In the rows, 128 means zero.
These are runs of 7 systems, one row a step. Runs of the same system follow the same rule from any start.
seq 1, G, 8 rows:
[[124 152 129  90 126 112 133  75 164 153 160 161 131 122 123 134 180 164
  201 115 164 113 105  79 151 138]
 [147  90 126 147 152 116 127 190 108 124 141  97 171 129  98 178 134 157
   91 158 115 115 172 170 102  78]
 [103 119 110 132  85 133 163  96 131  85  98 149  65 132 141 117 114  96
  138 106  95 160 157 113  97 199]
 [141 126 196 113 161 127  69 117 164 157 126 156 154 118 113 159 179 143
  160 138 163 110  88 128 162 137]
 [147 155  73 103 149 108 199 168 101 126 131 120 171 137 116 142 126 147
   64 142 105 141 161 156 100 131]
 [ 94 101 126 180  69 116 121  81 136 138 135 125  88 141 151 129 155 130
  190 103 110 120 146  85  94 159]
 [144 125 164  86 178 126  67 173 152  88 127 157 134 103  76 187 127 127
  134 123 148 140 131 156 153 109]
 [147 120 111 109 130 153 231  98 113 128 107 128 130 137 146 106 148 144
   83 178 116 127 147 136 113 174]]
seq 2, E:
[[103 145 110 163  85 115 130 126 103 123  97 108  98 153 157  69  91  69
   83  94  94 159 126 119 103 149]
 [128 159 103  69 146 146  92 146 158 117 151 162 117  92 112 127  73 132
  184 103 154 154 107 120 173  98]
 [137 123 145 156 165 175 157 100  84 118 127  82 134 132 158  98 120 119
   81 165 156  65  92 149 159 105]
 [111 154  84 127  83 115 142 148 122 131 103 131 106 139 146  75  72  85
  101  97  87 190 142 123 103 149]
 [120 150 118 102 151 159  83 122 145 125 164 141 118  96 127 131  88 139
  197 106 170 113  88 114 181  87]
 [139 127 142 143 160 156 162 122  77  97 109  84 127 141 141  94 112  97
   44 160 139  96 109 157 145 106]
 [113 144  83 116  76 140 139 134 142 153 111 149 101 122 158  78  65 107
  149 101  95 189 133 112 117 158]
 [117 168 125 119 170 140  77 124 120 116 164 123 137 111 124 138 108 124
  163  96 177  85  75 121 182  84]]
seq 3, B, 8 rows:
[[107 133 157 161 115  49  81 125 117 103 136 107 127 161  94 150 188 103
  111  82 131 116 134 106 101 109]
 [154 106  98  58 113 134 163 159 161 126 129 159 121 106 101 125  99 158
  137 157 113 195 179 129 119 111]
 [116  99 166 176 137 136 120  89 132 118 115 135 117 132 138 189 186 138
  160 130 124  79 128 134 110 198]
 [126 178 104  82 111  46 133 151 135 123 133 141 142 154  87 108 153 111
   91  86 121 179 142 104 107 111]
 [142  63 127 127 103 163 154 120 154 164 146 138 126 106 137 148 134 195
  189 179 120 127 167 123 117 125]
 [105 142 139 162 143  79  96 137 110  67 122 123 119 145  96 191 163  95
  111  77 114 108 142 135  96 158]
 [147 123 121  48  99 112 171 114 168 134 125 165 109 125 107  82 137 140
  131 149 129 194 153  95 130 119]
 [130  91 160 181 137 134 107 136 137 169 127 129 163 126 136 199 176 163
  155 148 114  91 139 150 103 172]]
seq 4, L, 8 rows:
[[140 124  94  98 128 182 218  84 131 139 135 139 117 112 156 108 125 169
  152 173 136 116 131 120 140 159]
 [112 138 167 188 110  74  71 128 107 144 120  96 145 166 132 107 161  85
   89  94 122 115 106 118 110 113]
 [131 139  73  69 139 163 138 161 146 102 144 155 107  87 115 136  52 143
  167 123 130 166 146 137 148 105]
 [133  89 176 180 131 145 148  76 107 145 125  93 134 148 154 118 184 142
  114 171 145  64 113 124 129 133]
 [120 177 109 108 137  99  93 179 125  94 102 144 125 129 107 129  83  72
   86  73 107 177 125 147 123 144]
 [138 114 110 107 118 176 171  86 147 178 153 140 129 109 160  98 124 181
  189 167 150 114 115 106 153 121]
 [114 126 145 191 135  85  93 154  83 109 130  79 149 160 116 146 144  96
   69 104 115  99 130 143 100 100]
 [131 127 103  61 125 170 150 122 155  91 115 168  76  96 125 107  68 119
  156 132 125 178 142 124 150 146]]
seq 5, X, 8 rows:
[[127 108 151 131  95 147 119 108 175 187 103 173 122 116 157 130 143 142
  185 139 110 156 126 118 120 206]
 [118 184 135 133 176  80 111 125 102  96 141 118 159 148 101 170 180 111
   97  85 150  85  95 129 136 133]
 [143  98  86  96  88 109 187 139 139 148 153 126 131 132 113 112 129 174
  137 157 110 169 188 108  97  83]
 [112  85 178 185 120 141  59 133 143 124 101 139 111 121 133 184 138 114
  162 116 108 114 133 145 109 181]
 [133 181 112  47 165 100 160 112 133  64 134 156 115 127  83 132 146 114
  109 101 157 142 119 113 150 132]
 [151  88 150 136 100 123 158 118 148 212 127 131 168 139 146 115 179 179
  131 182 116 136 145 120 106 135]
 [ 99 157 105 174 139  97  89 168 105  95 127 123 136 136 115 194 118 103
  124  66 100 116 139 148  95 162]
 [127 109 121  72 108 113 154  86 152  93 160 143  83 122  96 111 149 151
  173 135 156 143 152  79 140  79]]
seq 6, G (8 x 26):
[[117  97 109 151  79 159 162  88 147 178 133 139 114 120 171 117 131 166
  196 144 110 125 143 103 109 169]
 [120 139 161 148 175 102  58 162 114  83 130 120 141 129  90 193 142 103
  113  93 139  99 116 154 133 117]
 [150 126 106  59 110 126 211 104 146 118 119 151 108 130 117  85 139 144
  108 162 124 176 160 108 120 138]
 [116 100 155 206 122 146  79 134 128 184 124 117 156 124 161 166 141 143
  159 133 113  92 117 146 113 160]
 [122 188  96  71 157  83 141 144 121  56 135 145 119 132  79 148 130 102
  101  80 136 147 133 122 129 126]
 [146  62 152 129  93 150 162  92 150 176 134 128 124 128 142 106 163 178
  162 193 130 127 152 106 120 118]
 [115 145 129 171 154 124  74 184 108 108 104 126 147 126 125 188  99  92
  101  90 101 125 127 174 110 166]
 [129 155 115  61 123 110 190  65 146 100 139 157  98 132 113  98 172 135
  143 124 154 139 125  79 142 143]]
seq 7, V:
[[138 110  79 149 133 182 168 143 102 162 160  94 151 112 160 121  75 172
  141 167 127 100 137 148 138  85]
 [ 93 133 118 160 105 107 128 111 102  55 105 114  71 147 127 127 117  67
  104  79 103 134 145 119  99 162]
 [148 116 183  79 130 135  60 140 174 151 118 156 125 110 109  96 114 118
  144 142 157 171 102 125 173  86]
 [134 150  86 150 162 186 184 132  84 146 134 100 160 119 171 124  90 143
  102 158 128  80 108 161 142 141]
 [ 94 155 111 152  78  67 109 124 118 114 119 120 102 160 129  96 129  77
  112  65 104 160 134  96  93 137]
 [142  87 153 109 133 161  60 152 156 137 146 134 123  96 115 127  89 146
  176 148 154 140 126 133 164  56]
 [132 143 100 127 164 174 203 114  83  78 110 108 118 126 146 120 101 113
   71 152 126  99 124 158 135 158]
 [115 147 158 139  78  82  83 117 148 166  99 138 120 155 142  72 140  80
  116  91 111 175 106 100 117 152]]
seq 8, H:
[[101 141  77 141  83 149 159 100 138 142 121 152  96 120 169 119  96 130
  183 100  98 147 137 107 106 197]
 [122 133 176 143 151  84  75 110 117 104 150 105 136 148  96 146 185 118
  127 105 167  84 100 112 146  79]
 [161 105  99  85 138 164 170 176 130 130 118 134 140 105 121 122  76 153
   98 180 111 169 166 164 127 106]
 [ 95 132 138 182  97 136 127  76 127 142 105 134 101 138 170 128 149 105
  161 100 111 108 110 109 111 214]
 [140 159 144  80 158  71  81 155 135 108 152 129 152 135  74 132 148 120
  106 105 162 140 116 118 151  58]
 [144  93  90 129 122 192 195 129 123 161 134 122 134 107 164 120  93 176
  144 187 114 123 153 147 124 133]
 [ 92 137 152 188 108  86  85 116 111 100 104 118 108 154 128 146 154  76
  115  73 108 118 124 121  96 176]
 [154 133 140  40 150 129 115 138 162 115 147 155 125 105  87 113 117 144
  145 144 168 162 124 117 171  68]]
seq 9, H, 8 rows:
[[103 174  49 163 137 146 147 156  91 120 135 117 139 122 156 151  68 119
  132  85 100 113 125 149 111 165]
 [116 102 160 120 103 101 132  66 124  72 138 109  71 150 108  91 169 108
  129 125 156 119 134  81 135  84]
 [154 102 161 131 148 170  76 186 137 172 106 126 163 107 138 123  81 128
  106 165 123 146 115 176 149 101]
 [105 191  73 123 130 139 187  94 104 104 118 138 108 134 156 114 109 104
  122  90 121 121 108 118 127 201]
 [128 108 168 138  98  76  90 108 134 153 154 101 133 157 112  84 172 127
  125 128 152 127 121  87 132  47]
 [135 118  88 135 152 186 117 190 116 126 131 121 140  93 138 154  39 137
  135 139 115 134 141 175 137 109]
 [107 134 142 144 117 132 169  54 109  78 102 121  74 147 146 102 156  89
  110 118 133 104 113 104 124 186]
 [147 130 171 105 123  92  59 164 153 179 126 132 163 133 109  89 128 118
  106 129 143 171 108 124 147  65]]
seq 10, E (8 x 26):
[[143 153 134  89 144  97 180  99 151 154 126 164 161 141 114 151 210 161
  125 140 133 124 127 114 118 188]
 [135 117 121 157 105  75 128 147 128 200 158 110 187 151 121 142 182 175
  134 137 113 124 150 115  92  96]
 [119  75 129 161 117 106 107 155 125  91 143 117 113 124  94 203 147 151
  153 124 105 122 192 138  83 111]
 [135  81 200 118 125 120 115  89 161  95  96 158  93 129 101 160 194 122
  140 145 131 132 145 122 120 173]
 [151 150 154 107 148 100 136 136 152 181 105 166 184 138 122 157 192 147
  109 141 120 139 120 142 117 194]
 [128 132  87 141 114  85 170 128 123 166 173 121 173 144 119 166 183 190
  152 128 118 107 161 108  89 118]
 [123  60 163 167  99  85  85 141 133 113 141 107 117 143  94 163 169 142
  139 131 118 127 179 122  89  81]
 [139  83 177 119 141 136 113 133 158  97  92 167 107 112 102 192 161 130
  138 149 113 141 159 154 111 189]]
seq 11, B, 8 rows:
[[134  98 137 112 130 162 185  98 142  92  91 159  92 116 128 158 148 133
  130 158 109 136 159 139 109 214]
 [119 163 155 130 107  59  97 112 153 171 122 153 153 157 119 128 198 119
  135  89 126 144 108  95 110 168]
 [142 121  71 102 119 106 172 159 132 158 176 126 165 125 106 150 135 195
  151 145 119 140 174 118 105  80]
 [105  65 147 178 104 129 119 107 120  66 125 113  73 129 117 173 146 123
  154 125 111 109 175 124  91 141]
 [139 146 158  61 133  87  98 144 172 101  99 180 116 127  81 134 149 100
  117 107 128 193 134 122 130 153]
 [151 116 128 110 133 136 192 105 146 183 130 151 167 128 137 147 186 187
  140 174 125 117 140 128 114 175]
 [ 96 134 100 190  89  63 116 136 107 130 147 103 134 158 125 155 158 125
  136  77  97 119 157 106  71 130]
 [133  99 113  69 112 119 118 139 166  92 152 155  90 105  84 140 111 150
  177 126 136 172 173 108 131  77]]
seq 12, L:
[[134  99 115  95 158 158 152 132 113  39 146 114  84 107  94 147  96 130
  122 144 150 115 158 138 146  74]
 [145  98 204 143 137 162 121 105 137 144  69 138 124 131 152 111 150 100
   89 171 125 124 103 153 139 189]
 [112 220  73 120 144 110 125 150 121 159 135 147 168 130 144 132 103 115
  130  69 121 133  89 131 134 170]
 [130 112  98 116  92 117 169 104 118 149 173  95 123 139 133  68 127 160
  139 151 145 129 145  88 129  43]
 [116  68 165 190 118 146  62 159 115  94 108  98  97 123 126 156  95  99
  122 129 107 123 153 159 110 109]
 [132 160 131  81 183 177 153 100 136  76 111 164 107 101 125 151 119 118
  138 130 156 110  97 143 172 186]
 [147 159 145 127 125 101 148 124 120 203 117 116 186 157 148  71 165 129
   69 149 131 132  92 126 133 127]
 [100 139  54 158  84 120 121 163 114 136 150 113 118 127 145 121  62 124
  155  85  92 155 157 119  97 108]]
seq 13, X (8 x 26):
[[135 133 161 140 107  60  70 167 135 171 122 115 168 159 107 105 153 105
   85 110 117 164 125 124 110  87]
 [123 127  68 118 146 161 142 152 133 116 167 144 131  93 123 194  90 179
  199 119 127 113 153 140 127 125]
 [122  84 182 149 113 121 146  68 117  75 100 110  76 150 126 110 178  96
   97 146 133 108 141 114 116 146]
 [149 162 135  69 136 104  92 182 167 168 106 172 166 119 106 119 113 118
  112 118 118 200 118 140 138 137]
 [115 141  94 160 144 146 171  89 110 147 167 120 147 126 152 169 160 178
  179 126 141  56 117 117 125 154]
 [125 102 148 147 101  75 118 144 105  86 117  95 105 159  97 110 143  92
   65 120 110 153 166 125  93  83]
 [136 116 121  84 122 161  97 150 181 150 128 182 119  87 124 149  90 154
  202 128 127 175 137 128 143 145]
 [124 139 161 147 170 135 160  75 103  95 120 115 128 141 131 154 192 122
  101 138 155  57 100 132 139 174]]
seq 14, V, 8 rows:
[[112 113 171 147  83  72  58 118 138 139 134 114 111 152 115  87 149  95
  130  98 136 150 122  89 124  73]
 [149 102 109 110 163 193 123 178 129 125 132 133 139  87 129 157  59 156
  138 165 126 133 144 175 151 100]
 [108 161 117 133 120 131 183  65 100  85 107 119  87 150 152  88 138  86
   98 108 130 110 106 107 128 182]
 [135 121 174 137 111  92  36 172 152 186 118 129 161 137 118 107 126 109
  116 117 125 167 111 133 132  90]
 [125 143  54 114 149 188 175 137 112 121 161 125 129  94 149 144  63 166
  168 136 133 107 133 141 146 118]
 [106 120 154 160 105  95 133  88  98  76 111  93  84 166 124  89 156  73
   79 109 129 119 129 106 112 123]
 [150 110 161 100 128 148  62 182 171 171 103 161 145 101 122 124  86 129
  142 144 119 185 124 153 146 122]
 [115 173  78 135 159 170 185  89  91 116 153 112 131 122 164 122 105 138
  139 123 153  67  92 127 157 145]]

Which system made each run below?
seq 15:
[[126 121 150 148 151  83  59 185 129 109 128 126 153 132  83 200 146 119
  113 101 117 130 149 156 106 112]
 [127 120  89  74 120 138 195  94 150  85 144 162  90 110 109 148 138 162
  177 133 129 144 168 103 120 150]]

X
seq 16:
[[108 144 138 109  81 114 106  98 160 128 101 160  81 133 141  73 116  81
  149  90 120 182 114  91 131 167]
 [139 136 122 133 158 139  92 154 131 176 172 119 185 111 126 160 122 176
  171 135 158  93 102 136 157  75]]

L
seq 17, 2 rows:
[[128  97 167  98 132 143 105 100 133  52 121 122  61 120 103  97 111  92
  124 134 159 135 126 116 160  81]
 [152 132 162 131 149 177 121 142 124 184  90 128 161 121 165  85 100 114
   84 170 130 132  84 164 160 149]]

H
seq 18 (2 x 26):
[[102 127 109 153  96 112  76 135 114 115 161  95 100 133 130  91  80 105
  152  87 137 136 123 100 136  43]
 [140  99 139  99 143 192 117 129 129  94 125 120  90 100 133  90  59 115
  131 159 153 136 116 141 175  76]]

G
seq 19, 2 rows:
[[108 173  81 151 120 154 133 142  98 136 113 110 124 130 173  80  50  85
  102  98 108 139  99 141 134 147]
 [110 167  85  92 130 144 125 120 122  97 157 124  95 113 130  82  66 111
  155  95 157 136 101 103 170  74]]

E
seq 20, 2 rows:
[[117 131 122 159 128 114 169 125 109 101  93 134 125 144 133 170 157 112
   91 118  90 121 155 149  80 220]
 [129 141 134  78  99  76 120 104 178 160 151 168 132 134 101 119 181 155
  179 112 145 162 132  75 126 122]]

E
seq 21 (2 x 26):
[[124 116  98 143  99 187 177 105 134 175 118 138 118 113 184 101  91 151
  166 154 108 134 128 126 126 179]
 [100 163 150 167 137  69  73 122 106 100 137 105 130 159 111 143 164  84
  107  67 139  99 101 115 121 121]]

H
seq 22:
[[ 96 178  91 162 101 108 160  77 111 155 137 121 127 153 168 105 154 122
  150  83 124 103 100  89 114 180]
 [132 116 139 111 130  86  66 161 146 128 169 125 147 122  81 155 141 152
  160 112 150 134 142 115 137  39]]

G
seq 23, 2 rows:
[[107 190  88 117 142  86  85 177 127 107 136 145 145 126 102 170 101 103
  134  52 116 149 126 134 119 137]
 [139  92 122  91 122 145 192  72 137 106 159 128  97 122 117 119 164 175
  163 171 157 107 151  96 139  95]]

G
seq 24:
[[125 111 172 118 124 118  35 165 167 108 104 159 104 110  99 156 107  98
  153 100 121 176 135 140 134 132]
 [153 158 121  65 178 142 203 104 133 114 126 160 148 121 112 149 169 154
  110 159 150 114 118 137 146 172]]

B
seq 25 (2 x 26):
[[127 161 111 145 111 135 130 118 126 225 142 119 173 137 179  73 117 145
  144 130 134 119  82 112 146 122]
 [ 98 152  70 166 121 103 129 146  79  88 166  81 122 142 123 134  94 112
  119  81 123 103 140 121 111  73]]

H
seq 26, 2 rows:
[[127 189 107  66 148  79 131 146 127  74 125 145 123 140  84 119 125  90
   84  83 135 166 126 121 136 121]
 [146  77 138 128  90 162 140 121 159 209 129 137 141 115 159  98 126 176
  169 183 121 147 139 120 129 120]]

L
seq 27:
[[116 142 122 166 118 103  99 142 146 189 128 151 169 132 141 183 161 151
  173 100  99 122 129 130  95 190]
 [135 123 126 104 147  74 150 123 121  86 165 121 136 141  73 177 197 159
  126 125 147 104 162 111 113  89]]

E
seq 28:
[[144 168 137  95 137 129 177  84 118 161 122 121 148 147 151  53 151 118
   83 150 156 119  78 111 162 127]
 [122 150  67 152 106 125 121 187 109 184 146 108 168 128 153 107  61 138
  123 113  99 151 134 142 110  91]]

E
seq 29, 2 rows:
[[ 98 107 128 198  69  88 128 100 105 139 133  89 109 166 147 100 156 110
  123 104 105 118 145  95  82 120]
 [133 127 114  81 130 122  74 182 164 116 145 159 124  96  92 155  80 138
  171 107 131 178 149 132 141  86]]

B
seq 30 (2 x 26):
[[134  96 161 123  98 136 106 135 174 156  82 176 115 116 134 141 134 125
  152 137  94 183 148 136 106 204]
 [125 193 123  98 173  99 118 116 142 137 150 160 167 126 107 177 180 147
  157  93 156  98  91 118 149 160]]

H
seq 31, 2 rows:
[[142 140 103  98 166 156 202 126 126 103 110 157 136 115 124 178 142 150
  115 151 115 121 148 157 118 207]
 [120 121 163 164 104  70 125  97 134 152 123 128 145 164 121 149 222 133
  124 116 116 113 135 103  89 168]]

G
seq 32 (2 x 26):
[[113 139 156 134 105 149  54 120 165 161 101 158 107 113 155 102  92  94
  175  99 126 158  88 120 153 164]
 [141 173 122 101 195 140 155 116  99 110 157 111 162 126 118 135 141 139
  101 136 175  68  87 137 173  95]]

X
seq 33 (2 x 26):
[[135 154 158  86 169 104 129  85 125  83 151 128 123 135  91 133 183 125
  122 120 183  89  96 105 166  97]
 [161 105 138 116 119 130 133 184 141 178  91 136 165 128 128 107 109 129
   72 170  92 187 155 166 109 132]]

L
seq 34 (2 x 26):
[[168 100 168 105 170 131 157 127 121 132 135 113 165 132 103 139 179 165
   84 194 155  98 132 148 143  87]
 [122 135  98 146 103 122 175 130 130 157 101 150 141 135 151 149 145 140
  126 125  78 148 157 136  76 221]]

V
seq 35 (2 x 26):
[[126 160  93 108 166 156 153 140 138 105 118 171 133  99 124 198 114 142
  159 112 116 123 131 153 128 214]
 [133 116 163 133 131  77 159  84 122 119 134 119 137 160 103 145 232 143
  106 142 142  94 138 104 108 134]]

G
